In the rows, 128 means zero.
Rotation paths and how fast each direction turns (degrees a step):
Each turn is a multiple of 5 degrees from 10 to 175, or 0.
Each row of a path follows its step; steps can be skipped.
Path 1:
step 1: | 133 |  66 | 156 | 145 | 137 | 120 | 117 | 144 |  95 | 149 | 134 | 104 |  99 | 132 | 142 | 135 | 131 | 119 |  62 | 106 | 121 | 169 | 136 | 165 | 134 | 148 | 114 |  72 | 152 | 120 | 134 | 124 | 111 | 149 | 135 | 104 |  99 | 146 |  96 | 153 | 116 | 104 | 115 | 137 | 125 | 132 | 104 | 100 | 131 |
step 3: | 134 | 113 | 175 | 111 |  89 | 132 | 102 | 117 | 105 | 103 | 156 | 123 | 188 | 127 | 109 | 163 | 120 |  92 | 135 | 108 | 141 | 156 | 116 | 108 | 183 | 116 | 134 | 158 | 129 | 126 | 132 | 139 | 130 | 149 |  96 | 122 | 126 | 137 | 160 |  77 | 113 | 135 | 123 | 133 | 108 | 167 | 120 | 128 | 152 |
step 6: | 145 | 120 | 116 | 130 | 149 | 145 | 126 |  98 | 120 | 154 |  87 | 113 | 158 | 150 | 137 | 122 | 160 | 150 | 139 | 170 | 141 | 123 | 140 | 122 | 118 | 102 | 158 | 128 | 155 | 165 | 132 | 142 | 135 |  80 | 176 | 113 | 138 | 102 | 109 |  78 | 163 | 131 | 139 | 144 | 171 | 100 | 144 | 118 | 101 |
step 9: | 129 | 123 | 137 | 113 | 127 |  92 | 134 | 154 | 134 |  75 | 138 | 128 | 175 | 143 | 134 | 152 |  97 | 126 | 115 | 123 |  93 |  90 | 122 | 126 | 100 | 158 | 115 | 133 | 106 | 183 | 122 | 156 | 112 | 159 | 103 |  83 | 112 | 151 | 143 | 141 |  90 |  85 | 148 | 146 | 131 | 111 | 133 | 139 | 127 |
step 10: | 128 | 123 | 153 |  81 | 137 | 112 | 129 | 154 | 118 |  78 | 164 | 151 | 138 |  96 |  96 | 128 | 133 | 159 | 118 | 100 | 121 |  99 | 115 | 122 |  89 | 149 | 134 |  86 | 127 | 153 | 162 | 105 | 122 | 127 | 134 | 120 |  87 | 155 | 111 | 134 |  84 | 167 | 114 | 120 | 142 | 148 | 145 | 149 | 155 |
step 18: | 139 |  94 | 163 | 145 | 203 | 137 | 102 | 168 | 137 | 131 | 130 | 129 | 128 | 126 | 157 | 131 | 139 | 137 | 143 |  98 |  77 | 149 | 146 | 102 | 139 | 128 | 148 | 115 | 173 | 145 | 124 | 134 | 120 | 166 |  80 | 158 | 155 | 115 | 122 | 155 | 101 | 133 | 135 | 115 | 127 | 114 | 124 | 131 | 114 |
step 22: | 120 | 117 | 167 | 139 | 108 | 168 |  99 | 105 | 117 | 134 | 112 |  94 | 168 | 145 | 123 | 134 |  86 | 102 |  93 | 156 | 161 | 108 |  98 | 112 | 163 | 158 | 112 | 136 | 103 | 103 | 173 | 153 | 142 | 129 | 131 |  83 | 149 | 140 | 105 | 100 | 140 | 144 | 121 | 139 | 132 | 139 | 142 | 143 | 109 |
step 23: | 102 | 116 | 116 | 115 | 122 |  97 | 121 | 126 | 125 | 135 | 140 | 108 | 145 | 139 |  82 | 160 | 134 |  75 | 132 | 133 | 112 |  90 | 106 | 133 | 166 | 146 | 175 | 132 | 132 | 135 | 163 | 135 | 142 | 125 | 163 | 100 | 145 | 101 |  89 | 111 | 164 | 127 |  92 | 103 | 164 | 158 | 140 | 114 | 116 |
step 24: | 111 | 109 | 143 | 127 | 135 | 138 | 148 | 119 | 163 | 135 | 129 |  99 | 154 | 109 |  93 | 121 | 148 |  73 | 117 | 110 | 132 | 114 | 164 | 107 | 113 | 123 | 149 | 129 | 142 | 149 | 125 | 108 | 101 | 133 | 125 | 131 | 162 | 128 | 160 | 161 | 145 | 108 | 108 |  83 | 171 | 160 | 152 |  68 | 120 |
Directions:
| 135 | 135 | 126 | 124 | 145 | 124 | 119 | 124 | 127 | 121 | 129 | 123 | 123 | 135 | 130 | 116 | 126 | 139 | 135 | 132 | 118 | 122 | 135 | 133 | 121 | 138 | 112 | 135 | 140 | 133 | 127 | 140 | 135 | 123 | 120 | 125 | 125 | 130 | 128 | 125 | 125 | 132 | 130 | 120 | 128 | 127 | 122 | 125 | 130 | | 35
| 127 | 114 | 132 | 119 | 118 | 123 | 133 | 142 | 128 | 139 | 135 | 131 | 128 | 125 | 123 | 125 | 133 | 132 | 128 | 134 | 125 | 131 | 128 | 125 | 123 | 134 | 125 | 136 | 130 | 136 | 128 | 128 | 129 | 115 | 117 | 115 | 139 | 125 | 119 | 144 | 125 | 121 | 127 | 131 | 126 | 129 | 128 | 120 | 132 | | 45
| 125 | 121 | 134 | 126 | 130 | 143 | 128 | 121 | 117 | 133 | 124 | 134 | 121 | 116 | 118 | 124 | 131 | 126 | 129 | 123 | 124 | 126 | 125 | 132 | 145 | 131 | 123 | 121 | 133 | 141 | 136 | 127 | 128 | 133 | 121 | 130 | 125 | 128 | 129 | 128 | 122 | 142 | 131 | 134 | 134 | 115 | 128 | 121 | 131 | | 170
| 133 | 131 | 129 | 143 | 130 | 138 | 119 | 138 | 129 | 132 | 129 | 138 | 126 | 121 | 125 | 124 | 132 | 118 | 127 | 128 | 121 | 129 | 136 | 122 | 114 | 124 | 138 | 127 | 127 | 124 | 135 | 133 | 137 | 117 | 134 | 133 | 127 | 116 | 133 | 123 | 121 | 123 | 135 | 124 | 133 | 121 | 120 | 122 | 137 | | 55
| 141 | 125 | 137 | 121 | 125 | 131 | 129 | 130 | 126 | 139 | 123 | 134 | 129 | 123 | 124 | 121 | 136 | 126 | 145 | 135 | 124 | 122 | 135 | 133 | 138 | 129 | 127 | 134 | 130 | 116 | 123 | 123 | 125 | 135 | 140 | 118 | 126 | 133 | 140 | 121 | 131 | 121 | 127 | 121 | 127 | 138 | 126 | 120 | 122 | | 35
| 131 | 135 | 126 | 129 | 139 | 120 | 132 | 131 | 126 | 122 | 127 | 125 | 133 | 114 | 125 | 120 | 137 | 123 | 135 | 141 | 127 | 141 | 139 | 116 | 131 | 121 | 130 | 127 | 129 | 134 | 132 | 118 | 131 | 135 | 122 | 127 | 135 | 124 | 127 | 131 | 129 | 135 | 116 | 120 | 133 | 128 | 138 | 139 | 126 | | 55
| 130 | 132 | 115 | 121 | 124 | 126 | 135 | 122 | 131 | 122 | 126 | 144 | 131 | 124 | 140 | 125 | 134 | 132 | 127 | 122 | 136 | 116 | 130 | 126 | 129 | 128 | 122 | 122 | 130 | 135 | 142 | 133 | 140 | 129 | 136 | 126 | 133 | 129 | 134 | 134 | 119 | 117 | 129 | 130 | 132 | 133 | 141 | 126 | 132 | | 20
